128 stands for zero in the data rows.
Some points, one per row:
array([113, 142, 199, 190, 135, 137, 170, 172])
array([110, 149, 190, 182, 156, 143, 184, 164])
array([104, 146, 153, 167, 127, 124, 163, 144])
array([151, 136, 147, 095, 151, 171, 097, 132])
array([111, 136, 164, 159, 110, 111, 163, 150])
array([133, 102, 098, 090, 120, 140, 091, 112])
array([152, 139, 159, 116, 182, 178, 104, 144])
array([112, 158, 179, 187, 143, 150, 184, 170])
array([136, 111, 128, 096, 146, 157, 095, 117])
array([108, 134, 147, 166, 121, 114, 155, 133])
array([157, 146, 171, 118, 183, 191, 116, 141])
array([105, 123, 143, 153, 082, 098, 145, 133])
array([109, 142, 184, 174, 116, 122, 161, 155])
array([140, 113, 058, 094, 085, 084, 112, 111])
array([111, 114, 122, 140, 074, 089, 134, 125])
array([099, 138, 148, 157, 115, 111, 151, 151])
array([110, 149, 160, 166, 126, 125, 172, 149])
array([166, 160, 162, 124, 209, 194, 120, 138])
Here are 13 more points, each followed by its number:
array([166, 147, 157, 112, 178, 178, 094, 140]) 0
array([110, 125, 129, 145, 101, 102, 141, 126]) 1
array([109, 137, 145, 154, 113, 112, 164, 140]) 2
array([133, 123, 136, 151, 102, 110, 152, 134]) 3
array([115, 113, 088, 132, 095, 077, 127, 102]) 4
array([152, 103, 091, 082, 138, 141, 090, 110]) 5
array([109, 128, 114, 138, 102, 105, 142, 127]) 6
array([124, 126, 088, 110, 088, 063, 124, 114]) 7
array([185, 169, 156, 106, 198, 174, 104, 150]) 8
array([162, 154, 174, 124, 184, 194, 108, 141]) 9
array([118, 116, 066, 105, 098, 089, 119, 094]) 10
array([132, 097, 060, 101, 096, 101, 111, 097]) 11
array([129, 105, 107, 079, 124, 140, 085, 115]) 12
Which three of these numbered points are nearest to each point below, ignoring the 2 directions in which the first points spread most? Their numbers follow each, nearest first.
array([154, 118, 085, 064, 118, 121, 096, 107]) > 2 7 6
array([107, 117, 134, 146, 077, 095, 141, 133]) > 9 1 12
array([126, 122, 097, 126, 094, 067, 131, 106]) > 7 4 10
array([147, 120, 128, 093, 145, 165, 091, 124]) > 12 1 9
array([112, 108, 106, 118, 079, 074, 123, 113]) > 1 2 0
array([115, 110, 081, 118, 092, 091, 111, 100]) > 4 1 6
array([118, 110, 057, 109, 096, 098, 108, 096]) > 10 11 6
